One turn sends every row of this set to another row. A few are shown first. Where does it send the rows asked after them?
vam: [ 32.6  26.4  -6.2  -2.0 -28.2  22.9 -17.2 -17.1  19.8 -11.7 -20.3  -7.8
   8.1  17.2 -27.9 -12.9  16.4   8.6  -3.1]
suza: [ -2.9  -0.4 -17.1  13.4   5.4 -13.4   1.3   3.7   7.5  -7.7 -34.5  25.7
  -3.4  16.4 -42.5  -4.8   7.5  25.0   5.0]
kug: [ -6.9  21.0  -8.8  21.8  -6.5 -27.7 -51.7 -18.4 -33.3 -13.9   3.7  20.4
   1.2  10.4  -9.8  12.9  -0.4 -16.5  19.6]
Tisop: [ 16.6  47.5   2.4  12.9   3.6 -29.6 -29.8 -36.1  -7.1 -14.1  18.3 -13.1
  13.2  32.1  -8.8  -7.4   0.3 -21.3   7.8]
fazo: [ 26.0   8.8 -10.1   7.0 -28.9  26.2 -27.4  -4.0  -2.9  -2.0 -27.1   7.0
   8.0  10.3 -27.6   9.0   2.4   1.1  -3.6]
dip: [ 20.6  47.4  -9.2   0.9   0.7 -36.3 -23.8 -28.6  19.3 -26.7  25.4 -11.5
  -5.3  19.3  -1.0   0.3  -1.6 -13.9  16.7]
kiguv: [-24.2  40.9  14.1  23.6   3.1 -17.0 -43.9 -15.6  13.9 -15.1  15.2  -2.3
  15.7  41.7  11.5  -9.3  15.9 -15.6   5.2]
kad: [ 21.2  43.4 -12.0   5.2  -6.0 -35.1 -33.8 -41.9 -16.0 -25.1  10.8  -0.5
  -0.7  12.8 -16.9 -14.3   6.5  -8.3  19.9]
dov: [-22.9  21.4   0.8  22.5   0.8 -22.8 -46.8   3.0  11.5 -17.6  18.8  14.1
  -6.0  21.6  17.7  23.0  -1.8 -18.2  12.3]
pek: [  6.8   8.2 -16.0   8.6   7.4 -14.6   8.6  -2.8  13.3 -14.2 -30.2  19.6
  -4.3  18.2 -44.8 -13.8  10.5  28.2   4.7]
kefaf: [-26.1  33.5   1.4  19.5   1.3 -24.4 -42.5  -0.1  30.3 -22.8  21.0   7.4
  -2.8  28.3  20.2   8.6   8.9 -13.2  12.4]
Soved: [  4.0  22.4   0.6   5.4 -27.0  31.3 -25.2  -1.0  38.4 -14.1 -20.5   2.2
  10.5  23.6 -12.7 -17.1  25.8  16.9  -5.4]
kureb: [  2.1  49.3  -3.3   5.7   2.0 -32.3 -29.7 -23.0  34.9 -28.9  25.3  -9.7
  -3.5  26.4   8.2  -4.8   9.4  -9.0  14.3]
zum: [ 34.5  18.4 -10.7  -0.9 -28.4  21.4 -17.7 -11.9   3.7  -8.9 -23.9  -1.2
   7.9  10.4 -31.8   1.2   7.2   2.8  -2.2]
Nakot: [ -3.3  10.5 -13.0  10.7   7.2 -12.1   5.8  -0.7  26.0 -15.9 -29.7  21.1
  -2.6  22.5 -39.6 -18.9  18.8  32.4   6.1]
vom: [ 13.3  29.5 -12.4  11.3  -7.2 -33.8 -40.4 -31.9 -30.9 -18.0   6.5   9.8
  -0.9   8.3 -18.0   3.2  -2.0 -13.3  18.1]
nabof: [-40.8  27.6   4.3  26.8  -4.0 -20.9 -56.9  -7.7   5.0 -21.4   6.7  23.0
   2.4  26.5  10.8  -5.5  21.0  -4.7  16.4]
Luni: [-28.4  32.3  14.3  30.4   2.5 -18.0 -49.3  -8.8   3.0  -9.7  13.1   7.9
  14.7  38.4  11.1   3.4   8.4 -19.9   4.2]
Kune: [ -6.7  21.7  -4.2  18.6   0.5 -29.2 -42.3  -2.8  -1.2 -12.6  16.8  11.2
  -6.7  15.2   9.0  29.6 -11.8 -23.4  12.1]
vov: [  5.8   2.1 -16.9  10.3   5.6 -15.6   6.7  -0.4   8.8 -10.9 -34.4  22.8
  -4.8  17.2 -45.6  -8.1   8.8  25.7   6.2]
kobep: [ -8.7  -1.1 -14.7  16.0   6.1 -10.6   0.8   8.6  12.7 -10.5 -34.7  29.3
  -2.9  17.3 -36.5  -5.3  10.9  26.7   5.8]
Rikin: [-12.5  49.5   1.2  12.7  -4.6 -27.2 -38.5 -31.3  22.1 -31.8  13.9   0.5
   2.6  28.6  -0.1 -32.5  29.8   2.7  16.9]
daleg: [ -9.4   2.9  -3.1  12.0   9.9  11.9  -4.4  17.1  18.9  10.0 -25.5  -1.3
 -23.0   0.8 -25.8 -16.3  15.3   1.0 -13.5]
tedu: [  8.0   9.6  -8.6   7.1   8.1   5.7   1.4   8.5  13.1   9.8 -23.7  -7.8
 -24.3  -2.4 -35.0 -18.1   9.9  -0.8 -13.4]
babiz: [  3.1   4.3  -8.6   9.9   6.7   7.7  -1.1   9.8  10.1  11.3 -24.9  -3.1
 -25.6  -1.7 -33.0 -12.8   8.2  -3.4 -12.4]
tugi: [ -6.8  12.3  -5.4   8.4  10.6  10.6  -0.8  10.3  28.6   5.8 -21.1  -7.3
 -21.4   4.7 -26.8 -25.7  19.0   4.7 -14.9]
Rukuv: [  8.2  13.4  -6.3   6.0   8.6   6.8   3.6   6.3  18.5   7.2 -22.1  -9.6
 -24.1  -0.5 -33.1 -22.3  14.3   1.7 -11.2]
zif: [  9.5  52.8  -6.0   5.2  -2.5 -32.1 -30.4 -41.9   5.8 -29.8  12.5  -4.5
  -0.2  21.6 -11.2 -28.8  18.7   0.8  18.4]
kuzar: [-31.7  40.6   4.8  21.9  -2.5 -23.1 -48.0 -16.4  20.1 -29.4  12.1  10.6
   3.7  28.7   8.7 -22.7  30.2   1.1  16.7]
tud: [ 10.0  28.2  -9.4  11.7  -1.2 -33.8 -34.7 -15.5  -5.6 -13.7  18.4   4.3
  -6.0  10.1  -0.6  26.3 -14.5 -24.6  14.4]
kotad: [  4.3  50.2   6.2  12.5   4.0 -27.1 -32.2 -35.9   8.3 -19.0  19.9 -18.6
  16.7  39.0  -2.3 -17.4  10.7 -17.0   8.5]
Rir: [ -4.2   1.6  -5.8  13.9   8.0   9.2  -3.9  16.5  11.8  12.4 -24.5  -2.7
 -24.0  -1.5 -28.7 -11.7  11.2  -2.0 -15.3]
gezo: [-11.6  48.3  10.5  18.6   6.3 -21.5 -36.6 -28.7  18.7 -20.9  16.9 -11.3
  17.4  42.9   6.2 -18.3  18.9 -13.6   7.1]
Vun: [  9.3   3.3  -7.1  12.9 -29.9  30.3 -31.2   5.5   3.0  -1.7 -28.0  14.6
   9.8  13.3 -19.9  11.9   8.2   1.1  -5.6]
turi: [  0.3  27.0   4.1  24.1   2.2 -25.9 -43.5 -20.9 -23.6  -7.1  11.5   2.5
  13.5  29.4  -5.5  15.1  -7.7 -28.2  10.0]
fon: [ -9.5   6.3 -12.5  13.5   9.7  -9.6   2.3   5.2  23.8 -13.9 -31.0  23.6
  -2.2  22.5 -36.6 -16.4  17.7  30.2   4.0]
vek: [ -6.4  14.4   1.5  12.9 -27.0  35.3 -33.6   9.3  30.1 -11.8 -24.7  10.3
  11.0  22.9  -9.9  -5.3  25.7   9.9  -4.9]
fubo: [ 21.1  39.0 -12.0   3.5  -1.1 -36.7 -26.9 -24.0   1.4 -20.2  22.3  -6.2
  -6.2  15.9  -3.7  12.5 -10.4 -20.7  17.2]
neviv: [-14.2  42.3   2.3  12.1   3.1 -26.4 -34.3 -12.5  39.1 -26.2  25.3  -2.6
  -2.2  29.7  14.7  -3.7  12.9 -10.5  12.6]
fis: [-29.9  18.8  -1.4  28.8  -4.0 -20.9 -57.2  -5.8 -18.4 -13.8   2.7  27.3
   1.1  17.5   4.3   8.3   7.9 -12.9  16.1]
pefug: [ 21.2  30.0  -4.4   0.1 -29.3  27.8 -18.7 -12.0  33.1 -14.7 -19.5  -4.8
   9.5  22.1 -21.3 -19.1  24.0  13.0  -4.5]
raz: [ -9.9   8.3  -3.0  11.0  11.0  11.0  -4.3  15.1  24.9   6.2 -22.5  -4.9
 -23.1   3.9 -26.1 -20.8  17.8   3.8 -14.7]
mulu: [ 14.4  35.9   0.8  14.8   1.5 -30.7 -35.4 -29.6 -22.6 -10.8  12.8  -6.7
  14.5  27.4 -11.0   5.9  -7.0 -27.5   7.4]
Pepos: [  0.7  14.2  -6.7   6.3   9.0   8.2   4.5   5.2  26.8   5.2 -20.9 -12.4
 -23.3   1.8 -29.4 -26.8  16.7   3.9 -14.7]
nipun: [-16.6  25.6   7.5  29.4   2.4 -20.2 -48.5 -11.1 -14.2  -5.6  10.1   8.1
  14.0  32.8   5.6  12.1  -2.1 -26.5   6.1]
Kuz: [ -4.3   6.7  -0.8  15.5 -26.9  36.0 -35.8   8.8  15.1  -4.7 -27.6  14.8
   9.9  18.5 -12.2   6.1  15.3   5.2  -5.6]
Gunod: [  4.9   9.6 -17.0   7.5   6.2 -14.3   7.3  -1.9  19.6 -14.8 -30.4  19.4
  -4.1  21.3 -42.2 -17.1  14.1  30.1   7.8]
nefuv: [-13.3   2.9 -12.5  16.4   7.7 -10.1   0.8   8.4  20.9 -11.0 -31.7  28.8
  -4.1  21.9 -34.9 -10.0  15.3  28.6   3.9]

fubo moves to dov
Tisop moves to nipun
Now find these:
nabof moves to zif
fon moves to pek
tedu moves to daleg
Vun moves to Soved

